Each row has a name. Each piece below is followed by the name of the row it came from, unless a question asks for something else. Each question is about the rows just above it. Places in a row count from 0.

pamuf: [ 99 103 137 105 130  79 132 119 149  91 146 133 103 118 146  87 113  80
  94 114 105]
suna: [150 141 108 134 100 156 119 118  93 160  93 100 129 123  96 166 127 169
 141 125 130]
mozep: [101 108 101 120 140 137  97 121 114  95 103 126 135 126 105 114 104 125
 132  98 124]
Zumev: [133 147 140 157 174 170 116 163 142 132 164 178 176 140 150 104 166 109
 171 175 176]
kemo: [150 144 157 125  97  97 154 127 135 161 166 126 104 107 155 112 162  91
 108 134 127]
Bupo: [100 103 138 105 129  78 134 119 150  92 148 133 102 118 147  87 114  80
  93 116 105]
tevep: [ 95 126 107 145 176 174  56 156 107  95 159 187 185 105 128  33 167  42
 175 188 186]
Where in the named rows is [160]?
suna, 9
Changed mozep: [101 108 101 121 140 137  97 121 114  95 103 126 135 126 105 114 104 125
 132  98 124]. Place and old value:
3, [120]
Where does [133 147 140 157 174 170 116 163 142 133 164 178 176 140 150 104 166 109
 171 175 176] differ from Zumev, and what was there?
9, [132]

rak: [ 99 103 129 104]
pap: [191  68 155 113]
zatan: [195 161  47 131]
ribar: [156  72 140  68]
Where in the named rows is [161]?
zatan, 1
Changed ribar: [156  72 139  68]. Place and old value:
2, [140]
Which entry of rak is missing from [104  99 103]?
[129]
Where in the named rows is [72]?
ribar, 1
Row and place of [129] in the named rows:
rak, 2
One entry of rak was changed: [ 98 103 129 104]. Where, and from what?
0, [99]
Changed zatan: [195 160  47 131]. Place and old value:
1, [161]

zepul: [150 102 179 119  91 225  81]
Riba: [ 98 150 111  86 153  77 168]
toda: [163 141  86  89 101  36  85]
kup: [171 147 112  88 161  73 170]
Nuvor: [181 113  79 140 100  32  99]
Row and place of [119] in the named rows:
zepul, 3
Where in the named rows is [100]?
Nuvor, 4
[111] is at row and place
Riba, 2
Which entry of Nuvor is missing from [181 140  32 113  99  79]?
[100]
Which entry of kup is missing from [ 73 147 112 161 171  88]?
[170]
Where in the named rows is [101]?
toda, 4

Tis: [ 75 119 142 133 122 103 173 128 183 151  42 155  47 108 152  77 179 141
 169  54 150 197 142 132 208 134  98 126 147 107 157 145 146 141 134 155
 138 101  95 119 126 178 127 154 121 168  60 186 155 124 129 171 147]
fava: [151 118 129 103  65 133 104 157  93 129 121 107 104 182  71 199 106 118
 155  69 133  99  68 203  24 135 156 159 123 141 175 148 131 115  78 133
  63 134 122  94 180  93 146 103 104 193 185 120 173 152  66 117 114]
Fab: [168 104 121 100  75 128  84 152  75 137 136 103 127 155  69 204  82 125
 135  90 138  99  68 203  33 134 156 140 128 155 151 145 125 112  75 127
  56 140 142 100 181  74 140 100 100 176 167 100 165 150  75  97 104]
girov: [216 135 194 118 130 155 138 145  79 134 214 119 192 208 125 158 142  52
 151 147 119 100 135  83  39 160 136 153  88 117 145 118 118 115 158 180
 163  94 171 160 120 143 139 111  96 116 215 104  97 120 172 175 123]
One entry of girov was changed: [216 135 194 118 130 155 139 145  79 134 214 119 192 208 125 158 142  52
 151 147 119 100 135  83  39 160 136 153  88 117 145 118 118 115 158 180
 163  94 171 160 120 143 139 111  96 116 215 104  97 120 172 175 123]. Where, and from what?
6, [138]
[84] is at row and place
Fab, 6
Shuffled Fab with one entry gone: [136 140 203 100 100  99 151 100  97 125  69  75  90 155 112  75 128 142
 155 140 100 145 176 135 150  74 140 128 181 134 168  75  84 167  82 104
  75 127 103 100  68 165 204 125 152  56 137 156 138 104 127 121], missing
[33]
Which entry of girov is missing from [119 118 123 175 151 155 136  96  83 118 117 160 208 134 163 143 216 115
  94 111 214 145 135  79  97 160 215 158 104 135 139 180 147 172 142 120
 158 118  39 145 100  52 116 153 138 125 119 192 194 130 120  88]?
[171]
Changed fava: [151 118 129 103  65 133 104 157  93 129 121 107 104 182  71 199 106 118
 154  69 133  99  68 203  24 135 156 159 123 141 175 148 131 115  78 133
  63 134 122  94 180  93 146 103 104 193 185 120 173 152  66 117 114]. Place and old value:
18, [155]
Tis without one entry, shuffled: [126 129 134 103 147 197 132 142 147 155 208 151  54  75 128  77 141 107
 152  98 119 154 141 127  47 146  42 142 108 155 155 133 150 119 134 178
  95 173 171 121 179  60 169 124 157 138 122 126 183 168 145 186]. Gone:
[101]

Lov: [ 30 177  31 166  80]
tota: [ 94 152 121 116 105]
Kom: [171 116 185 144 147]
Bolag: [145 141 182 152 118]
Fer: [151 115 150 144 143]
gizav: [171 110 189 169 153]
Vod: [ 60 139  77 140 122]
zoda: [133 145 176 135 120]
zevu: [133 154 150 147 102]
gurov: [140 145 176 152 113]
Mipi: [ 90 161  97 129  90]
benes: [139 152 165 150 106]
Shuffled Fer with one entry gone: [150 115 151 143], missing
[144]
Which entry of Lov is missing from [ 80 177 166  31]?
[30]

mudor: [173 125 126 130 122 165 145 113 153 130 126 131 121 146 133 108 131 137
 132  94 140 116 123 124]
Kivab: [ 45 127  66 114 132 132 156 139 124 133 141 128 130 125 125 136 124 121
 125 128 144 129 114 178]
Vatod: [173 129 100  98 131 150 127 105 129 135 126 128 142 112 123 108 125 119
 115  85 104 104 118  72]
mor: [107 125 126 130 122 165 145 113 153 130 126 131 121 146 133 116 131 137
 132  94 140 116 123 124]
Where does [173 124 126 130 122 165 145 113 153 130 126 131 121 146 133 108 131 137
 132  94 140 116 123 124] differ from mudor, and what was there?
1, [125]
One entry of Kivab was changed: [ 45 127  66 114 132 132 156 139 124 133 141 128 130 125 126 136 124 121
 125 128 144 129 114 178]. Where, and from what?
14, [125]
Changed Kivab: [ 45 127  66 114 132 132 156 139 124 133 141 128 130 125 125 136 124 121
 125 128 145 129 114 178]. Place and old value:
20, [144]
mor without one entry, shuffled: [140  94 116 113 123 153 124 121 132 107 145 131 116 126 133 131 126 130
 165 137 146 130 125]. Gone:
[122]

